Each named turn below is shown by a few rows before and after it. Which turns, in which order, take the first row of each later pair to the second? The first pair is answered.
turn Kuvad:
[  5  38  34  -1   8  -9  20  -7 -37   9 -13   9] => [-15  41  25 -11  23   4  12   6 -32 -25  -3   5]
[  3   0  34  14 -14  -9   7 -32  -3   6 -14  -8] => [-24   1  21   2   4   6   0 -16   5 -36  -1 -14]
[ 11 -33  -5  -3 -13 -20  20 -46  -5   9 -26 -14] => [-20 -30  -6 -14   5  -4  23 -34   4 -32 -19 -24]
[  3  -4 -13   3 -24 -19   7  12  16 -30  -5 -18] => [ 13  -3 -21   4 -28 -21  -1  12  16 -21  -2 -11]
turn lero:
[ 22  15  13  -5  -3  12   3  -8 -26  11  18   8] => [ 23  15  15  -5  -3  14   2  -9 -27  10  19   8]
[-21 -20 -27  23   5   8   0  21  15 -14 -41 -12] => [-20 -21 -28  22   5   9  -2  20  15 -15 -39 -11]
[ -5  31  63   8   9  34  11  62 -11  18  22   4] => [  5  22  29  -1   8  48 -31  61  -5  -6  49  16]
turn lil:
[-14  39  12 -10  25  12  -5  25 -25  -1  16  13] => [  0  -5 -13   1   5  23 -44  -4   2 -20  29  20]
[ 10  37  16  28  -5  10 -32  -3 -43  34  10  12] => [ 16 -15 -25  41 -28   3 -45 -28   0  21   6  13]
[ 23   1  20 -16   8 -19  -4  -6 -34  11   7  -4] => [ 30 -24   3  -8  -4 -18 -20 -21 -16   4  10  -2]
[-20  16   5 -21  -5  -3  38  46   8  20 -20   1] => [ -2  24  28 -19  -6  31 -21  34 -23   9  20  12]
Pairs:
Between the rows of a pair lie two turns.
[  2   6 -27 -14   0   7 -14  25   0  -6  21   2] => [  5   2  23   3 -12  -9  25  -2 -12  22 -10 -15] => Kuvad Kuvad
[  9  29  38  -1   1  13   0 -17 -28 -17   9   9] => [ 17  30  14  -6   0  18 -20  -7 -24 -16  23  21] => Kuvad Kuvad
[-30   0  -3  -3  15   8   6   5  18 -27   2 -17] => [-25   4   6  -3  15  18  -8   0   7 -28  11 -13] => lil lil
[ 24  -3 -27 -11  -4  17 -11  -2  20 -29   2  22] => [ 26   6 -30 -11  -5  -6  25   9  20  -3 -21  21] => lil Kuvad
[ 28  38 -18 -10 -11   0  -6   3 -38  30  22  15] => [ 22   0 -56  -3 -26 -21  17  -7   7  27  -2   9] => lil lil
[ 31 -12  64  50 -23  38 -28   3  -9  11  14   6] => [  2 -54  35  54 -25  30  -2  -8  39 -25  -9 -14] => Kuvad lil
[ 31  25  33   2 -20  11   8 -16 -32  34  -6  -7] => [ 26 -18  -7  13 -37  -6  18 -31  12  28 -26 -12] => lil lil
[ -5  19  32  10  -1 -15  34   0 -21  38 -25  -8] => [-22  24 -31 -15  22  11 -16  40  -4 -19  17   9] => Kuvad Kuvad
[ 23  31  30  13  11  40 -28  35  25  18   4  39] => [ 30 -10  30  33 -13  22  -6  -2  51  31 -24  27] => lil Kuvad
[ -9 -14 -55 -33  12  17  17 -12   5 -17  -2   4] => [ 13 -18 -28 -16  -6   0  38 -36  -8  27 -25   1] => Kuvad Kuvad
[-17  10  62   3   3   0  32 -17 -32  11  -6 -14] => [ -6 -51  18  20 -25  -2   9 -50  17  -8  -8 -12] => lil lil
[-31   9  -4 -33  27 -10   4  -9 -10 -31  -2 -17] => [  8   7 -28 -28  10  -7 -40 -15 -15  -5  21  10] => lil Kuvad
[ 26 -35 -51   0  -8  -6  20  -3   6   0 -17   2] => [ 14  11   8  -9  12  -2  46  11 -38  15 -22  -7] => Kuvad lil
[  3  -8 -59 -51   6 -29  37 -26  -7 -24  -3  -4] => [ 19  14 -26 -53  12   5 -11 -31 -50 -30  34   6] => lil lil
[-10 -25 -16  32  -7  -1  19 -30  10  -3 -25 -29] => [ -3 -22 -53  24  -3   7 -12 -11  16 -17  -3 -12] => Kuvad Kuvad
[ -9  10 -13   5   6  -5 -15  17  15 -19  -7 -16] => [  6  17 -17   8   0 -17 -10  21   9   9 -10  -7] => Kuvad lil
[ 12   7   8 -25   1   7 -25 -25 -32 -16  23   1] => [ 14 -29 -17 -13 -17 -15  -3 -43   6  -8  -2  -5] => lil Kuvad
[ -9  37  56  -9   4  19  -7  34  -5   5  18 -25] => [ -8 -34  -6   8 -24  -3   2   8  65  -7  -8 -29] => lil lil
[ -7 -13 -38  -5   5   2  -2  23  13  -8  10  -1] => [  3 -18   0  11  -8 -13  29  -2   2  26 -16 -10] => Kuvad Kuvad
[  4  37   4   3 -13   0  -5   8 -39  51   9  27] => [ -1   2  26  17 -22  30 -37 -33 -32  11  21  14] => Kuvad lil
[-13   8  26  -8  23  36  -1 -21   6 -18  23 -25] => [-22  -6   4  -7  19  13  32 -18  31 -13  -2 -32] => lil lil
[ 17  -7  10 -35  10  23  23 -44 -21 -68  31 -37] => [  3  -5   2 -39  14   1  60 -31  -8 -59   6 -45] => lil lil
[-11  14  -9  -9   1  -6  11   7  -7   8   0   4] => [ -5  -4 -19  -3  -9   2 -13  -7   3  -1   9   7] => lil lil
[-26 -18   5   0  -2   1  -4  -4  13 -23   1  -8] => [  9 -20  -8   7 -19 -11 -17  -9   8  16   4   9] => Kuvad Kuvad
[ 30   6   6  -7  -9   2  17 -22 -39  14   4   0] => [ 11 -14  15  -3  -7   8  23 -36 -25 -14  -3 -16] => lil Kuvad
[ 37  -2  -3 -30 -21 -23  12 -45 -37  30  12  -3] => [  7  -8  28 -32  -6   1  11 -58 -39 -15  14 -24] => Kuvad lil
[ 57  -8 -16   9 -24 -11 -16  -9 -11  46   3  33] => [ 26  -7  63  15 -12   9  13 -37 -32  19 -13  -1] => Kuvad lil
[  6 -14 -38  15 -19   5  -1  15   4  14  10  22] => [-24 -14   9  17 -10   6  39   0   0  -3 -15  -9] => Kuvad Kuvad
[  2  22   8  -4  -4   7 -16   3 -21  -5  20   9] => [ -8  -2 -23   0 -12 -19  18   3  18  -3 -10   2] => lil lil
[ 17 -20   2 -12 -17  55 -95 -16 -28 -10  60  21] => [ -5 -26  96  10 -22  40 -14 -59 -42   9   4 -23] => Kuvad Kuvad
[  5  12  22 -24  38  22  -1  -8 -40 -30   8   0] => [ 25 -33 -42 -12  12   8 -21 -20   5 -26   6  14] => Kuvad lil
[  1 -23 -36   4  -4  11 -30 -10  15 -16  26  -5] => [  3 -29  16  19 -16  -3  13 -41   2  14  -8 -23] => Kuvad Kuvad
[ 13  -4 -14  10  -3 -11  -5 -19   3  14  -9   7] => [-17  -3  -6   2  13   0   6 -13   7 -20 -13  -8] => Kuvad Kuvad
[  5  15  19  17  -7 -17  48   9   3  49 -26  -3] => [-12  28  61  10  12  27  10   3 -27   3   8  -9] => lil Kuvad
[ 33  -1  34  36 -18  -1  -8   2 -15  61  -1  25] => [ -5 -20  68  38  -4  30 -14 -23  -9  -5   4  -3] => Kuvad lil
[ -6 -21  23  16  -7   9 -33  -2   3  14  22   8] => [-15 -35  17  21 -10  -8  -3  -7  23  19  -1  -4] => Kuvad lil
[-25  27 -20 -13  10 -26  50  38  13  14 -22  -4] => [  9  52  22  -9   8  12 -16  24 -42  24  25  15] => lil Kuvad
[  0 -38 -18  25 -19 -15   2 -28  19   8 -12  -1] => [-24 -36 -22  17  -4  -3  -1 -18  27 -27  -6  -9] => Kuvad Kuvad
[  6 -18 -39 -29 -30 -23   9 -36   6  23 -25  43] => [-44 -16 -15 -38  -4  -6  34 -29  12 -33 -31  15] => Kuvad Kuvad
[ 22  -9  16  17 -16  23 -20  -5 -45  -2  49 -10] => [ 14 -51  -9  31 -32   5   4 -28  -4  -6  22 -22] => Kuvad lil
[-17  33  25 -28  27  12  10   8 -33 -31   2 -23] => [-12 -32 -31 -10   0  -1   1 -21  27 -46 -13 -24] => lil lil
[ 24  -3 -14  37 -13  -3   4 -20  19   1 -18  -5] => [ -3  -1 -17  27   3  11   3  -7  26 -36 -13 -16] => Kuvad Kuvad
[-28   8  -5  -5  25   5  20  16  11 -42  -8  -8] => [  1  14 -43  -7  14  -6   0  32  12 -14   5  18] => Kuvad lil
[ 37 -11  66  67  -9  28  -1  -6  22  52 -14  -8] => [-15  -2  15  32  32  64 -40  40  43 -43  25  -9] => Kuvad Kuvad
[ 23  43 -22 -10 -16   0 -15  30 -24  59   5  26] => [-47  43  32 -18  14  16  38  25 -22  -4 -17 -21] => Kuvad Kuvad
[-10 -15  17  12   8  10  21  -8  11  -4  10 -15] => [ -6 -11  24  11   9  17  11 -10   4  -5  19 -15] => lil lil
[ 14 -13  19 -10  -6   0  -6 -80   7 -21  34  -3] => [-10  25  34 -25  13 -27  56 -45  -5   1   3 -15] => lil lil
[ -5   9 -10  -5   4  -9   8  17 -14 -19 -19  16] => [  8   7  -7   1  -5 -17  10  12 -17   0 -22  20] => Kuvad Kuvad
[-21  25 -15 -28  29  -3  12   4 -28 -49   7  -4] => [ 38  21 -16  -8  -6 -28   6 -18 -42  29  -1  18] => Kuvad Kuvad
[ 21   7 -12 -23   7 -12 -13  12  -3  -7 -17 -18] => [ 24   1 -13 -22   5  -9 -20   9  -3 -10 -13 -16] => lil lil
[ -6  -3  -4  34  -9   4  10  28  -6  20 -11  -3] => [-19  -1 -11  26   1  12   6  35   0   0  -5  -6] => Kuvad Kuvad
[ -3 -10   9   4   3   9  13 -19  12 -11   3   3] => [  9 -10 -10   3   0   9  -4 -13  14  -3  13  15] => Kuvad Kuvad
[ -4 -33 -15  23 -14   2 -21  -6  18 -12   7  -2] => [-12 -11   2  19  -8 -23  27   8   9  17 -20 -10] => Kuvad lil
[-19  17   1 -14   7   4 -26  19 -25 -20  30  -5] => [ 11 -19 -36   4 -23 -16 -30  -2   3   9  18   7] => Kuvad lil
[-13 -16  29   4  -7 -12 -10 -20  20  36  -5  21] => [-42  -9  37  -7  13  -4   3  -6  24   5  -6   7] => lil Kuvad
[  7  -4 -10   5   1 -10 -16  30   0  26  -9   5] => [  6  -2  22   8   1   2 -20  15 -17  24  -7   0] => Kuvad lil
[ 26   8 -45 -29   1 -27  14   2  -8  10  -6  10] => [ 24  23   0 -27   5 -22  28  -6 -33  21 -11   0] => lil Kuvad
[ 20  -9  -6  36  -8   7 -57 -13  24  30  -3  47] => [ -3  -7  47  43  -4  -7   3 -29  18  39 -43  17] => Kuvad lil
[  4 -32 -12  11 -11 -10   7 -36   9  23 -21  -7] => [-39   5   2 -14  27   2  28   1  -6 -10 -16 -21] => lil Kuvad
[ -4   1 -31 -49  11 -15  20 -23 -14 -39   5  -8] => [ 22  11 -40 -48   5 -17  -1 -16 -27 -14  19   8] => lil Kuvad
[ 19  -1   6  22 -14  21 -24  34  15  32   2  11] => [ 12  -8  37  30 -17  23 -11  14  11  29  -8  -2] => Kuvad lil
[  4 -35  16  37 -28 -10  13 -21  24  23 -28 -18] => [-22 -28 -30  13  -3  17 -23  12  40 -37   6 -11] => Kuvad Kuvad
[ 38   9  22  14 -15  -4 -19 -54 -29   7  -4  21] => [  5 -13  27  16  -7   0   1 -64  -5 -34 -20  -3] => Kuvad lil
[ 18  13   9  26 -15  12 -17  10  -5  23   4   8] => [  9   5  -7  26 -16  -7  11  14  14  28 -17   4] => lil lil
[-11  11  29  -2  14  28 -20  -7  -9 -19  27  -1] => [  4 -28 -27   9  -9   3 -14 -15  37  -6  11   6] => Kuvad lil
[-20  -2  15  11  12  18 -20  16  11 -30  16  -4] => [ -1 -18 -27  15  -5 -13  -8  19  34   4   1   8] => Kuvad lil
